In the rows, zero is written as 128.
Each named turn below is shown by a few rows before and after it. Which turns, in which order, take the first row of each later pair to the second? The first pair is answered.
turn Lek:
[126 112 144 131 146 133 105 114 110 131 125 128 137 144 123 134 123] |-> [122 116 153 125 142 131 106 113 117 132 129 134 123 142 128 140 134]
[124 122 131 146 181 121 132 136 141 139  99 160 102 127 177 152  89] |-> [121 115 126 148 180 113 139 135 139 132  97 165 106 124 182 151  96]
[119 113 124  99 120 100 131 118 132 108 138 133 132 147 110 123 164] |-> [134 109 107 113 130 111 128 117 112 107 136 121 158 150 100 110 138]
turn kero:
[133 128 126 111 134 140  92  95  70 129 130 104  82 108  99 102  89] |-> [134 133 111 115 132 126 110  93  59 125 123 115  83 100 116  95  90]
[117 152  99 135  96  78 150 112 188 132  92 171 144 108 201 145 188] |-> [107 142 153 110  96 123 100 114 228 147 121 143 124 134 159 171 197]
[116 132 137 107 109 127 126 125 159 130 123 122 130 135 142 136 160] |-> [118 127 135 112 113 135 108 128 155 131 125 105 149 144 124 133 143]
[122 119 163 140 122 162  84 154 165 144 133 103 123 141 103 155 111] |-> [136 115 118 170 132 139  96 156 127 131 116  98 166 140 110 126  80]
turn teka:
[117 128 153 110 149 126 129 141 171 137 140 153 108 136 114 181 128] |-> [124 116 142  98 126 135 115 134 179 133 142 136 122 145  99 170 141]
[129 123 153 167  95 148  65 100 156 104 116  90 152 159 111 146 143] |-> [116 147 175 202 140 128  96 119 131 116 102 122 130 141 144 175 107]
[138 146 129 135 145 141 116 134 118 127 120 135 146 145 105 131  98] |-> [132 149 135 124 154 128 137 131 110 128 126 157 113 135 116 140 113]
[115 102 150 156 133 111 100 141 135 120 128 105 143 157 118 154 134] |-> [111 106 161 157 145 101 117 142 127 119 128 123 122 148 131 166 134]
turn Mul:
[144 107 109 127 169 155 164 105  94 120 147 151 111 128 135 104 123] |-> [109 139 139 181 150 131 132 146 155 127 110 145 132 125 169 141  96]
[140 151 156 159 137 175 133 163 139 138 117 140 118 109 138 151  72] |-> [147 128 159 121 114 203 107 145 150 137 142 117 117 128  95 142 104]
[102 148  98 114 155 161 136 140 127 139  94 107  88  98 135 124 100] |-> [ 93 145 111 111 140 164 113 140 152 140  91  93  96 110 126 130 104]
[109 124 122  92 123  91 174  96 153 149 136 147 104  99 132 139 171] |-> [100 137 132 115 122  81 165 111 169 153 123 150 111  96 147 150 156]
Then:
Between the rows of a pair lie two turns.
[105  85 154 139 165 145 111 147  70 115 144 133 131 129 123 143 122] |-> [100  98 144 164 163 124 116 160  75 111 126 141 144 123 144 143 109]	Mul kero
[120 131 170 120 169 150 101 126 112 117 116 105 140 128 118 174 113] |-> [107 118 160  96 129 131  97 115 138 104 121 108 137 137 119 172 170]	Lek teka
[155 101 113  91  93 179 101 105 140 134 130 125 129 122 126 104 134] |-> [152 123 100 115 125 147 152 114 106 134 113 171 108  94 170 108 119]	Lek Mul
[136 158 109 137 144  91 159 129  73 122 112 184 105  97 147 134 148] |-> [140 132 129  85  84 153  83 115 146 126 139 124 116 135  89 129 188]	kero teka
[134 134 113 174 151 116 132 126 117 123 122 152 153 125 150 144 101] |-> [124 118 146 120 137 129 130 105 139 123 153 160 100 133 132 163 160]	teka kero
[114  90  97 113 152 114 100 115 131 104 141  99 188 160  89 112 142] |-> [105 120  92 112 176  78 179 118 111 103 129 161 125 113 155 123 153]	Mul kero
[127 129 141 121 111 119 102 146 139 132 124 136 137 102 133 129 155] |-> [127 133 146 135 123 119  97 152 131 133 119 134 142 107 129 135 134]	kero teka
[131  99 146  99 125 135  91 130 121 100 142 121 123 148 122 129 145] |-> [137 102 111 119 128 106 122 130  92  89 126 132 143 132 144 110 135]	kero kero
[132 131 140 120 106 156 153  97 117 174 112 117 139 109 129 104  87] |-> [121 139 147 129  95 151 143 108 140 175 103 116 138 109 137 115  86]	kero Mul
[118 105 122 154 150  71 127 133  95 114 124 144 148 160 103 146 137] |-> [120 104 135 155 149  95 102 137 109 119 130 117 159 170  86 150 120]	Mul Lek
[104 156 129 154 130 104 147 119 130 152 103 148 122 112 174 140 116] |-> [108 128 146  99 103 136 111  98 161 151 137 120 108 142 126 139 166]	teka kero
[152 112 166 127 169 148 108 107 126 137 160 123 156 159 117 144 115] |-> [134 118 176 116 166 113 135 104 130 137 158 157 129 152 140 162 150]	teka Lek
[109 106 145 130 113  72 120 129 151 110 154 148 104 138 141 159 179] |-> [122  88 151 115 125  99 102 122 135 114 172 134 105 153 104 156 174]	Mul kero
[149  86  95  99 147 126 123  97 102 116 153 139 127  97  93  83 121] |-> [144 109  87 124 146 106 151 110 103 115 131 159 121  75 132  87 107]	teka kero
[116 141 189  99 136 174 139 122 176 179 108 113  93  83 151 140 148] |-> [ 95 120 191  97 119 132 118 124 189 165 107 117 111 106 138 153 190]	kero Lek
[123 126 143 107 139 132 134 118 133 174 132 149 112 121 115 160 165] |-> [114 131 121 131 125  91 132 131 137 161 108 152 142 122 133 155 165]	Lek Mul
[151  98  73 107  70 135  98 112 135 109 130  78 188 143  95  75 142] |-> [114 143 129 138 166  83 197 136  76 127 114 185  84  93 172 143 122]	teka teka
[115 124 163 114 103 146  98 131 171 134 140 130 112 148 108 149 154] |-> [152 109 133 100 138 166 132 107 100 133 158 133 106 137  89 116 137]	teka Mul
[ 92 134 152  96 127 200 113 154 186 119 137 135  66 132 105 139 173] |-> [ 94 157 158 156 160 197  97 183 178 130 114 126  97 129 116 151 101]	teka teka
[166 104 125 151 194 138 125 182  80 137 136 115 155 155 125 119  55] |-> [172  85 128 116 175 164  95 169  98 138 157  89 154 173  90 111  81]	Mul Mul
[154 150 118 150 141 172 144 122 134 126 109 124 126 108 134 107  93] |-> [129 156 149 153 123 161 133 137 176 131 105 130 113 110 144 129 112]	teka Mul
[119 138 121 135 136 123 132 133 120 131 126 134 128 122 139 127 120] |-> [124 129 110 119 119 128 124 125 130 128 131 120 132 128 129 118 135]	teka teka
[112 116 167 120 147 146 112 120 108 123 142 117 109 151 107 149 113] |-> [117 121 148 145 147 127 110 129  95 117 124 113 140 151 114 138  88]	kero Mul
[133 135 141 131 120 146  89 139 163 139 126  95 162 134 109 133  97] |-> [109 149 157 141 144  98 138 145 140 136 113 153 118 113 155 161 116]	teka Lek
[141 112 141 120 144 136 134  65 136 130 127 139  94 106 135 137 144] |-> [144 108 147 140 149 151 102  69 139 134 127 112 124 122 109 136 114]	kero teka
[113 140 128 140 124 118 126 137 146 122 106 143 105 116 145 157 132] |-> [127 116 120 123 118 144  92 125 137 120 124 110 131 141  99 137 134]	Mul kero
[138  89  97  66 104 120 167  92 105 115 157 137 114 130 118 108 174] |-> [140 108 144 108 111 190  92 117 158 141 153  74 143 148  86 127  99]	teka Lek
[140 102 129  95 166 155 166  99  80 125 164 160  89 128 127 137 171] |-> [114 143 158 175 186 125 154 145 101 138 123 170 108 118 170 173 109]	kero Mul
[140  93  61 110 116 156 114 103 113 114  89 122 178 168  93  76 109] |-> [103 109 152  70 111 186 104 107 186 137 114 136  87 166  96 137 151]	Lek Lek
[142 132 125 115 139 131 109 124 104 119 143 112 147 129 109 115 132] |-> [127 137 148  99 128 123 114 122 128 121 148 125 119 127 119 133 162]	Lek Lek
[136 134 127 104 114 148 141 121  99 162 137 132 108 142 149 127 128] |-> [136 146 120 128 113 142 142 132  96 160 126 129 127 136 160 123 106]	teka Mul
[129 131 108 150 157  97 135 154  61 126 118 114 166 119 114 118 112] |-> [134 108 114 118 132 121 103 143  84 126 142  85 169 143  79 111 143]	Mul Mul
[118 147 143 109 132 179 142 153 131 137 128 134  97  96 149 122 120] |-> [117 130 111  94  86 161 128 143 149 118 126 121 131 110 139 102 158]	Lek teka
[103 137 120 180 109  88 121 149 133 134 109 123 170 114 144 147 115] |-> [ 92 113 142 122  82 101 112 128 159 131 136 122 137 128 122 155 181]	teka Mul
[102 109 111 189 137  77 101 160 104 108 100 160 210 123 170 153 139] |-> [ 87  90 138 132 100  84  87 145 150 107 125 154 177 142 146 166 215]	teka Mul
[100 125  88 105 124  96 112 100 128  97 153 146  88 140  81 110 170] |-> [110 141  56 151 119  80 115 117 123  93 121 136 132 122 107  89 121]	teka kero
[150 127 118 129 152 189 129 119 108 139 155 105 127 118 102 114  80] |-> [129 129 148 107 119 193 107 120 162 142 163 101 104 128 103 134 123]	Lek teka
[143 126 104 164 107 128  94 139 143 126 112  94 190 133 135 119  87] |-> [114 120 162 131  99 140  75 139 185 133 138 102 144 150 118 160 136]	teka Mul
[129 127 122 109 109 135 113 123 143 117 121 129 118 127 129 114 145] |-> [123 140 124 132 114 120 120 137 145 117 105 138 121 120 150 122 129]	Mul Mul
[130 107 129 143 150 125 114 126 102 133 127 110 137 142 114 130 117] |-> [128 106 113 129 138 106 143 118  96 124 128 129 120 128 130 120 147]	kero teka
[115 132 183 104 144 125 131 124 142 134 141 175  79 140 139 173 158] |-> [106 125 141 130 102  67 113 134 153 111 109 168 142 151 151 158 175]	Lek Mul
[182 125  99  84  91 172 142  92 172 104 135  99 104 125 118  29 126] |-> [152 169 142 105 114 156 179 116 186 121 118 149  47  91 177  72 115]	Mul kero
[ 80 134  74 188 148  72  78 122 126 105 105 139 210 127 128 147 112] |-> [100 150  61 193 165 104 102 120 109 115 107 135 201 100 135 129  72]	kero Lek
[138 120 129 156 124 117 116 152 118 112 116 142 170 123 115 107 119] |-> [146 112 121 142 128 124 124 141 100 110 124 144 165 124 108  97 126]	Mul Mul
[141 134 133 107 119 173 131 120 133 132 143 121  95 110 114 125 114] |-> [153 131 102 132 129 154 134 120 104 124 132 121 127 111 117 104  93]	kero kero
[131 130 160 105 191 171 152 122 117 150 151 149  82 127 129 152 111] |-> [121 136 168 149 188 168 110 145 135 149 134 125 131 141 122 159  73]	Mul kero
[101 101 169  99  94 134  69 116 177 128 160 106 118 166  91 150 187] |-> [115  98 158 126 112 139  48 125 153 125 157  83 157 179  69 140 143]	kero Lek
[176 144  88 121  82 215 112 114 130 129 137  97 146 114 115  70 127] |-> [165 168  85 141 123 172 182 125  86 131 121 157 104  78 170  85 114]	Mul teka
[109 111 152 110 127 114 111 145 158  86  99 126 124 159 113 162 130] |-> [119 111 119 130 132  94 125 146 130  76  83 132 154 152 123 141 114]	kero kero
[150 108 162 108 145 135 124 102 108 126 145 142 117 131  98 117 171] |-> [145 111 146 105 124 114 140  99 118 121 133 152 119 121 117 112 186]	Mul teka
[ 99 138 107 108 137  90 163 114  82 115 128 158 106 122 126 143 165] |-> [ 88 161 120 174 125  95 108 150 124 122  97 120 166 133 127 155 102]	Lek Mul
[160 122 151 125 161 147 129 110  92 145 141 118 115 136 100 120 117] |-> [141 133 173 145 140 142  94 129 139 150 129 103 130 144 106 140 116]	Mul Mul
[140 131 105 107  99 123 144  92 135 113 126 127 109 129 127 110 170] |-> [142 119 117 112 105 144 114  91 137 115 135 102 131 148  95 113 153]	kero kero
[151 105 124 152 154  88 136 130 111 113 137 145 135 126 140 137 146] |-> [143 107 156 135 149 111 123 129 140 120 150 137 107 133 125 155 161]	kero kero
[127 125 121 162 116 125 109 140 182 113  94  94 148 105 161  94 124] |-> [146 122 119 171 155 144 115 139 138 119 101  93 152 104 146  86  87]	Mul teka
[152 118 112 113 108 165 141  99 142 139 143 118 117 120 125 100 120] |-> [150 115 119 111 110 168 125 101 146 141 149 108 120 129 114 108 124]	Lek kero
[154 130 103 106  99 167 124 107 128 128 126  97 122 121 115 102 121] |-> [142 152 129 127 141 145 163 119 106 137 117 136  86 100 148 134 102]	teka teka
[131 115 136 113 123 150  93 142 143 144 131 117 115 150 116 114 135] |-> [144 113 103 133 141 132 116 145 104 136 118 127 137 142 126  93 109]	kero Mul
[124 131 178 106 144 174 110 122 102 154 139 114  95 135 115 147 108] |-> [129 135 152 148 152 156 106 134  80 147 121 107 139 138 122 134  75]	kero Mul
[140 113 118 133 106 131  90 108 192 114 142 117 175 153 120 108 151] |-> [136 144 107 181 144  93 141 128 151 115 113 160 165 120 175 114 108]	Mul Mul
[128  98 168 145 186 150 134 136  69 130 151 122 133 152  80 152  99] |-> [132  88 132 105 162 122 179 111  55 115 154 150 114 142 102 128 157]	kero teka
[146 127 130 108 125 165 140 103 130 123 144 129  97 130 112 132 141] |-> [156 139 115 142 145 157 146 113 108 122 129 127 121 119 123 124  99]	teka Mul
[153 120 106 130 143 159 118 111  92 142 170 120 128 105  92 106 107] |-> [145 119 124 127 146 166 103 115 104 150 171 113 126 115  81 117 109]	Lek kero
[116 136 105 126  99 104 106 140 130  92 132 103 177 162 136 123 156] |-> [148 134  92 120 139 138 129 129  77  99 146 104 168 154 120 103 123]	Lek Mul
[ 79 170 155 114 138 104 155 186 160 129 134 155  90 162 163 198 178] |-> [102 155 128  80 163 112 190 161 105 123 158 169  70 155 146 171 186]	Mul Mul
[101  94 147 113 137 113 103 104 109 131 159 136 128 164  86 136 167] |-> [ 98 112 124 152 157  75 138 120  75 126 129 162 140 140 127 135 135]	Lek Mul
[101 120 169 112 138 130 147 126 104 132 151 155  76 117 116 166 134] |-> [ 79 125 153 142 100  79 125 145 134 120 121 151 121 127 137 171 141]	Lek Mul
[160 155 163 163 177 143 117 136  60 150 120 137  91 107  98 117 120] |-> [156 140 177 139 145 167  73 127  97 151 135 105 101 126  66 119 145]	Mul Mul
[104 124 139 153 118 163 122 127 156 132 133 128 110 146 127 139 109] |-> [102 125 134 158 138 147 146 129 131 131 130 152  99 140 140 143 105]	kero teka
[147 136 105 100  87 118 151 102 101 124 141 180 111 105 136 102 141] |-> [163 139 127 109 108 177 130 105 102 140 152 153 112 106 108 103  91]	Lek Lek
[152 110  95  69  83 127 157 105 149 119 133 144 104 114 144 108 185] |-> [161 120 123 141 107 172  75 143 162 135 118  85 172 140 109 120  84]	kero teka
[114 107 174  73 152 133 127 117 131 148 160 154  76 136 114 150 184] |-> [133 112 147 130 212 117 142 131  57 143 142 161 119 128 120 137 106]	kero Mul
[169 120 109 136 152 159 136 132 110 142 151 111 133 115 127 100  81] |-> [129 127 143 106 123 118 152 132 156 139 152 150  81 112 159 137 158]	Lek Lek
[144 172  84 152 139 152 163 133 143 132  91 141  98  67 165 111  90] |-> [166 133  81  86 116 194 138  97 147 128 134 110  92  92 105  88 141]	Mul Mul
[111 135 181 165 163 162 108 154 135 155 144 122 122 150  96 162  81] |-> [101 142 189 166 159 148 122 155 144 158 135 139 104 144 117 172  93]	kero Lek
[107 126 172 110 161 100 152 127 112 130 141 168  84 133 137 150 167] |-> [136  94 119 103 114 119 101 113 118 114 142 103 166 165  90  98 162]	teka kero
[113 124 176 126 192 116 123 133  98 137 151 150 110 154 109 174 125] |-> [ 93 123 173 128 159  83 108 140 129 128 139 150 125 162 118 184 154]	Lek Mul
[149 120 113 138 163 151 116 141  90 136 126 117 149 135 110 127  53] |-> [126 145 121 110 144 128 174 134 116 140 122 165  76  95 167 143 103]	kero kero
[117 124 135 128 203  71 181 124  37 127 132 193  95 127 139 156 126] |-> [127  78 134  43 112 134 101  92 123 119 176 119 109 170  63 127 203]	kero teka
[117 109 130 115 103 102 117 136 127 111 144 130 161 168 105 121 155] |-> [118 127 154 151 132 125 103 159 130 125 139 121 164 164 107 138 103]	teka Lek
[123 149 128 105 113 201 145 118 134 155 127  89  86 137 123 106  98] |-> [132 149  94 128 119 180 158 117 107 145 111  94 115 132 137  88  80]	kero kero
[149 129  81 132 151  90 177 152 109 138 115 156 157  89 166 107 125] |-> [127 123 172  82 146 154 120 149 182 161 157 129  97 116 117 158 161]	kero kero
[147 104 110 119 141 118 146 110  75 114 129 142 143 140 112 105 151] |-> [134 127 125 170 139 103 124 140 102 120  97 133 172 137 134 120 110]	teka Mul
[157 158  80 109 148 173 182 124 102 152 104 129  84  74 150  58  98] |-> [118 185 135 156 113 166 113 169 197 164  77 100 111  90 164 104  82]	Mul kero
[105 145 141 111  60 120 123 140 199 124 105 114 112 111 159 141 175] |-> [158 113  67  86  92 128 163 102  97 108 126 115 130 105 132  77 166]	Mul Lek
[136 160 144 104 133 189 136 114 141 129 152 128  86 115 129 145  89] |-> [119 139 162  92 115 173 107 113 160 123 161 122  97 144 106 157 124]	Lek kero
[149 124  94  95  88 122 161 106 137 126 121 154 103 102 168 107 165] |-> [134 125 112  99  63 128 125 117 181 128 116 131 121 117 158 123 168]	Mul Mul
[144  99 118  93 113 158 104 105 117 119 159 104 153 144  85 109 144] |-> [144 119  95 104 136 119 169 103  73 113 142 153 128 110 135 106 143]	Mul teka
[132 163 103 140 192 133 154 107 115 128 155 148 122  84 134  84 162] |-> [106 183 148 152 180 133 125 130 166 139 142 147 111  86 148 124 159]	kero Mul
[130 132 125 120 115 140 164 122 145 132 128 135 115 123 143 121 151] |-> [139 117 131 126 124 158 128 125 144 132 138 107 140 143 106 121 126]	kero kero
